In the data rows, the value 128 means zero.
Here are some points, one per row:
154 143 145 134 166 112 145 165 121 158 192 119 113 170 167 127 192 179 128 154 134 146 131 132 158 170 150 179 160 108 125 143 123 147 119 160 118 136 134 155 119 173 163 128 113 133 159 145 125 170 128 120 129 134 114
129 179 144 125 128 115 141 107 142 137 167 156 153 118 112 125 119 169 132 117 158 124 168 130 152 151 156 120 161 139 129 130 160 161 113 117 163 176 121 134 133 142 172 119 123 113 147 161 163 129 199 138 126 144 155
131 122 130 130 118 135 124 140 151 126 132 108 132 116 168 120 131 132 169 129 140 126 123 126 117 144 157 122 113 125 156 108 140 129 132 150 132 126 122 123 134 146 127 142 133 125 139 165 155 164 118 124 114 111 165
121 129 151 145 162 124 128 128 160 122 139 117 122 136 124 177 129 137 139 169 162 166 120 135 157 134 157 131 153 169 159 128 166 145 158 165 115 125 152 118 117 166 123 172 174 121 150 117 109 126 187 150 110 132 123
114 127 141 119 143 128 119 120 122 132 178 126 116 154 113 148 126 185 122 155 117 116 167 168 150 126 143 164 123 170 167 118 122 153 164 147 123 134 158 168 171 112 127 141 126 131 158 123 115 119 140 164 165 125 137
125 176 135 123 177 145 120 141 153 118 131 159 120 120 146 159 125 126 120 138 166 166 141 164 115 119 158 182 150 125 159 167 150 126 154 127 169 179 113 121 159 179 158 140 122 158 128 121 118 151 123 114 168 126 154
120 148 128 165 107 159 123 167 152 119 153 122 176 173 154 121 162 135 116 110 124 167 165 124 113 120 156 173 156 168 126 164 129 134 128 154 114 112 125 161 167 163 177 124 172 124 150 121 161 160 150 134 128 173 163
116 147 113 145 136 133 126 135 147 121 127 170 145 156 153 122 175 141 143 158 167 113 126 130 151 167 153 132 149 132 122 171 161 121 170 129 120 157 156 121 122 129 163 127 122 168 135 139 156 119 131 170 123 129 148
115 127 136 155 128 153 128 130 155 135 123 120 122 119 160 127 140 131 146 109 153 133 109 155 148 128 149 155 120 114 165 158 143 128 126 171 164 118 123 132 117 134 124 168 121 127 155 118 167 143 159 125 136 142 181
123 118 118 154 121 129 123 156 169 160 119 157 125 123 132 157 126 125 115 156 126 138 145 130 119 121 148 119 127 127 106 124 123 188 169 162 155 120 120 142 116 162 174 169 123 177 149 178 117 162 164 154 179 127 122
125 155 135 139 126 174 175 174 135 155 147 150 137 158 129 147 126 132 174 124 181 137 172 135 131 152 128 131 165 137 156 123 120 145 145 131 142 123 123 125 142 145 123 161 126 120 128 148 117 117 126 147 158 136 123
130 113 160 125 127 128 135 178 164 121 153 138 133 125 117 150 134 122 160 130 120 119 124 124 133 124 153 137 184 126 170 131 114 137 154 137 163 130 152 136 134 122 132 143 132 132 134 174 168 149 123 138 150 129 118
134 116 119 124 130 125 146 178 121 128 132 151 115 129 146 172 122 129 135 134 128 143 167 146 126 120 118 118 124 126 115 146 122 132 138 157 150 181 162 121 167 118 125 110 148 184 164 165 156 156 187 116 112 150 152
131 169 155 144 158 149 124 142 127 141 112 166 107 112 169 160 179 142 120 122 124 121 163 135 165 135 124 120 122 162 169 122 155 158 116 123 117 131 135 165 168 180 117 147 163 161 126 139 170 128 123 172 167 150 119
128 125 124 126 166 176 169 119 143 127 168 169 127 177 140 131 136 129 181 121 112 126 129 122 129 124 158 123 129 130 167 132 184 121 177 143 159 127 118 144 131 129 143 158 155 128 154 171 160 168 139 109 125 131 120
129 149 132 126 128 135 157 165 167 112 140 155 136 191 164 155 150 127 139 155 169 147 169 156 125 128 124 156 121 143 131 114 130 130 123 146 174 162 166 134 165 156 113 160 144 153 139 158 168 155 167 133 136 181 170
154 117 131 108 132 175 115 113 157 138 126 167 154 119 131 149 136 120 125 137 142 172 169 161 147 152 111 182 172 119 116 122 169 135 158 162 127 161 152 122 149 128 123 153 123 122 151 123 145 155 122 123 165 174 165
136 182 169 131 118 119 124 169 154 121 176 159 133 139 126 167 125 121 133 124 127 146 138 121 129 147 167 128 152 128 173 132 122 134 160 136 163 122 153 126 117 118 115 128 128 149 134 169 147 163 118 167 159 129 133
137 130 125 172 159 127 127 129 144 125 127 144 152 120 173 106 127 171 115 153 171 180 154 174 161 114 144 134 171 148 165 159 148 132 158 154 149 118 161 126 165 113 127 165 150 130 155 141 149 149 134 144 148 120 130
123 155 192 160 148 157 139 132 127 153 120 113 155 165 152 170 180 148 131 122 127 157 129 156 159 168 130 117 161 138 130 140 142 167 139 124 131 168 143 165 159 119 168 159 154 173 125 170 125 130 125 138 124 150 165
138 163 122 134 135 149 126 137 143 195 121 138 165 156 153 119 158 144 123 161 110 153 141 127 163 115 155 167 160 172 124 119 122 108 125 157 171 187 162 132 121 179 113 147 143 121 146 178 121 122 121 128 129 131 133
150 162 171 141 158 124 109 175 121 161 150 161 160 121 118 112 178 176 125 128 129 120 121 124 137 159 121 143 112 151 121 127 178 165 127 123 150 117 139 106 137 113 142 149 172 153 119 156 118 120 157 121 141 171 118
186 117 164 119 121 164 176 134 128 129 183 140 150 119 170 124 123 165 126 124 171 131 120 131 116 117 150 131 159 168 120 147 158 176 119 124 167 188 121 157 120 121 141 167 135 135 158 125 156 124 114 177 119 146 127
127 108 128 168 158 134 119 136 150 132 117 162 118 186 142 143 132 154 138 163 162 144 128 115 165 132 150 130 162 122 146 155 167 123 138 131 134 139 143 125 117 122 152 116 124 141 131 124 141 123 137 169 128 132 157
118 151 122 164 173 160 129 126 154 123 123 119 130 156 145 115 120 111 138 157 137 148 128 118 143 189 155 142 154 120 108 155 160 126 149 145 128 152 148 126 153 116 128 119 126 132 149 130 138 124 142 173 129 130 111
127 132 124 163 152 151 168 145 162 181 129 129 160 115 145 127 165 118 169 174 143 138 165 162 170 127 174 151 118 170 169 168 132 160 117 131 119 141 135 125 146 113 119 120 114 135 144 132 127 174 124 123 158 180 158
135 168 125 116 122 128 164 118 141 195 122 152 144 156 152 139 125 123 179 157 164 172 151 148 147 127 121 186 124 117 170 150 123 153 142 141 163 122 121 166 163 118 177 120 183 185 121 123 127 146 175 171 113 116 118
142 157 137 118 137 163 174 142 156 174 128 116 121 137 162 119 148 129 166 133 165 117 164 146 128 125 120 121 134 161 151 149 118 114 149 120 143 125 137 133 112 125 141 146 129 125 123 118 117 144 133 118 171 163 157
141 123 157 167 151 115 165 128 154 147 143 126 118 148 125 159 124 144 169 120 117 168 157 171 122 141 118 165 114 173 138 179 165 146 148 132 120 148 159 121 125 147 148 138 157 116 132 164 173 124 132 161 160 137 123
125 172 113 164 163 182 125 173 141 116 162 141 171 151 152 139 158 150 144 156 120 152 135 122 140 117 113 158 145 159 134 147 126 182 121 160 138 149 170 166 106 151 170 123 171 122 147 123 153 159 128 127 134 146 161
132 128 163 122 163 145 129 125 126 145 185 162 179 141 160 170 119 114 125 159 125 124 137 156 159 113 145 138 114 136 129 121 120 134 145 141 118 116 159 165 164 149 166 123 107 124 148 123 147 113 124 154 122 128 125
233 148 136 167 116 170 121 135 121 131 134 122 127 142 132 126 131 129 131 165 141 129 131 130 156 155 151 124 157 161 156 163 156 157 173 159 136 152 117 171 143 174 116 114 118 129 145 133 157 119 188 146 127 130 154
123 161 192 170 137 165 139 117 132 157 130 124 137 164 155 165 161 145 130 127 131 144 119 169 153 179 130 123 169 153 130 140 143 159 129 132 129 156 149 163 163 123 165 145 159 185 129 177 123 128 121 123 125 161 161
159 126 147 138 133 154 119 123 122 138 140 151 173 170 123 154 123 129 128 154 154 119 115 172 156 151 155 127 117 138 121 174 134 146 119 136 155 128 155 159 159 174 116 171 162 132 149 123 152 179 128 147 157 119 125
193 133 114 162 169 124 122 163 162 132 125 154 169 119 113 151 119 169 135 126 174 166 123 127 131 182 119 158 114 159 135 130 114 109 159 155 139 146 155 181 141 149 153 164 156 146 156 132 131 145 116 128 124 164 167
163 129 128 146 158 117 128 128 117 125 135 152 167 131 156 158 132 150 137 168 161 109 164 168 158 149 165 134 151 155 111 160 144 124 147 155 168 122 133 170 158 129 131 156 187 122 148 133 150 166 125 154 177 123 139
132 172 116 128 125 159 169 172 144 179 150 134 125 153 133 143 128 134 168 129 154 145 157 153 125 143 130 113 167 146 152 133 130 127 143 127 146 122 127 126 148 132 135 163 124 122 126 118 128 128 124 146 156 152 144
179 126 154 145 137 126 200 150 133 120 122 157 175 145 133 138 130 137 125 154 112 122 122 135 155 173 154 143 134 124 167 118 169 114 114 161 117 170 163 123 159 131 179 165 123 173 147 135 127 148 190 147 183 137 158
139 133 170 143 155 124 180 137 143 127 130 163 143 120 133 117 123 183 129 171 133 165 125 114 159 171 158 134 130 140 125 163 118 177 176 139 171 117 163 158 170 179 146 119 146 120 146 121 152 160 119 118 122 162 158
146 121 150 163 159 124 176 116 149 156 156 117 164 127 120 168 168 160 179 130 126 167 158 165 115 127 126 150 132 133 153 150 166 149 153 138 132 128 162 120 117 179 120 112 162 162 151 133 165 127 134 169 163 155 128
Along one direction, these points spread out more than along any other. Take the direction at right angles to it along which they spread out most. Go by this last direction. For each point below, how far along it does it lie, from 0 to 99? 50 is the average, and the first point above lies past it. One standard deviation of the points above along it is 16.
132 128 163 122 163 145 129 125 126 145 185 162 179 141 160 170 119 114 125 159 125 124 137 156 159 113 145 138 114 136 129 121 120 134 145 141 118 116 159 165 164 149 166 123 107 124 148 123 147 113 124 154 122 128 125 --> 40
233 148 136 167 116 170 121 135 121 131 134 122 127 142 132 126 131 129 131 165 141 129 131 130 156 155 151 124 157 161 156 163 156 157 173 159 136 152 117 171 143 174 116 114 118 129 145 133 157 119 188 146 127 130 154 --> 21
120 148 128 165 107 159 123 167 152 119 153 122 176 173 154 121 162 135 116 110 124 167 165 124 113 120 156 173 156 168 126 164 129 134 128 154 114 112 125 161 167 163 177 124 172 124 150 121 161 160 150 134 128 173 163 --> 56
123 155 192 160 148 157 139 132 127 153 120 113 155 165 152 170 180 148 131 122 127 157 129 156 159 168 130 117 161 138 130 140 142 167 139 124 131 168 143 165 159 119 168 159 154 173 125 170 125 130 125 138 124 150 165 --> 86
131 122 130 130 118 135 124 140 151 126 132 108 132 116 168 120 131 132 169 129 140 126 123 126 117 144 157 122 113 125 156 108 140 129 132 150 132 126 122 123 134 146 127 142 133 125 139 165 155 164 118 124 114 111 165 --> 43
186 117 164 119 121 164 176 134 128 129 183 140 150 119 170 124 123 165 126 124 171 131 120 131 116 117 150 131 159 168 120 147 158 176 119 124 167 188 121 157 120 121 141 167 135 135 158 125 156 124 114 177 119 146 127 --> 44
116 147 113 145 136 133 126 135 147 121 127 170 145 156 153 122 175 141 143 158 167 113 126 130 151 167 153 132 149 132 122 171 161 121 170 129 120 157 156 121 122 129 163 127 122 168 135 139 156 119 131 170 123 129 148 --> 42
137 130 125 172 159 127 127 129 144 125 127 144 152 120 173 106 127 171 115 153 171 180 154 174 161 114 144 134 171 148 165 159 148 132 158 154 149 118 161 126 165 113 127 165 150 130 155 141 149 149 134 144 148 120 130 --> 27
127 108 128 168 158 134 119 136 150 132 117 162 118 186 142 143 132 154 138 163 162 144 128 115 165 132 150 130 162 122 146 155 167 123 138 131 134 139 143 125 117 122 152 116 124 141 131 124 141 123 137 169 128 132 157 --> 34
125 172 113 164 163 182 125 173 141 116 162 141 171 151 152 139 158 150 144 156 120 152 135 122 140 117 113 158 145 159 134 147 126 182 121 160 138 149 170 166 106 151 170 123 171 122 147 123 153 159 128 127 134 146 161 --> 56
146 121 150 163 159 124 176 116 149 156 156 117 164 127 120 168 168 160 179 130 126 167 158 165 115 127 126 150 132 133 153 150 166 149 153 138 132 128 162 120 117 179 120 112 162 162 151 133 165 127 134 169 163 155 128 --> 59
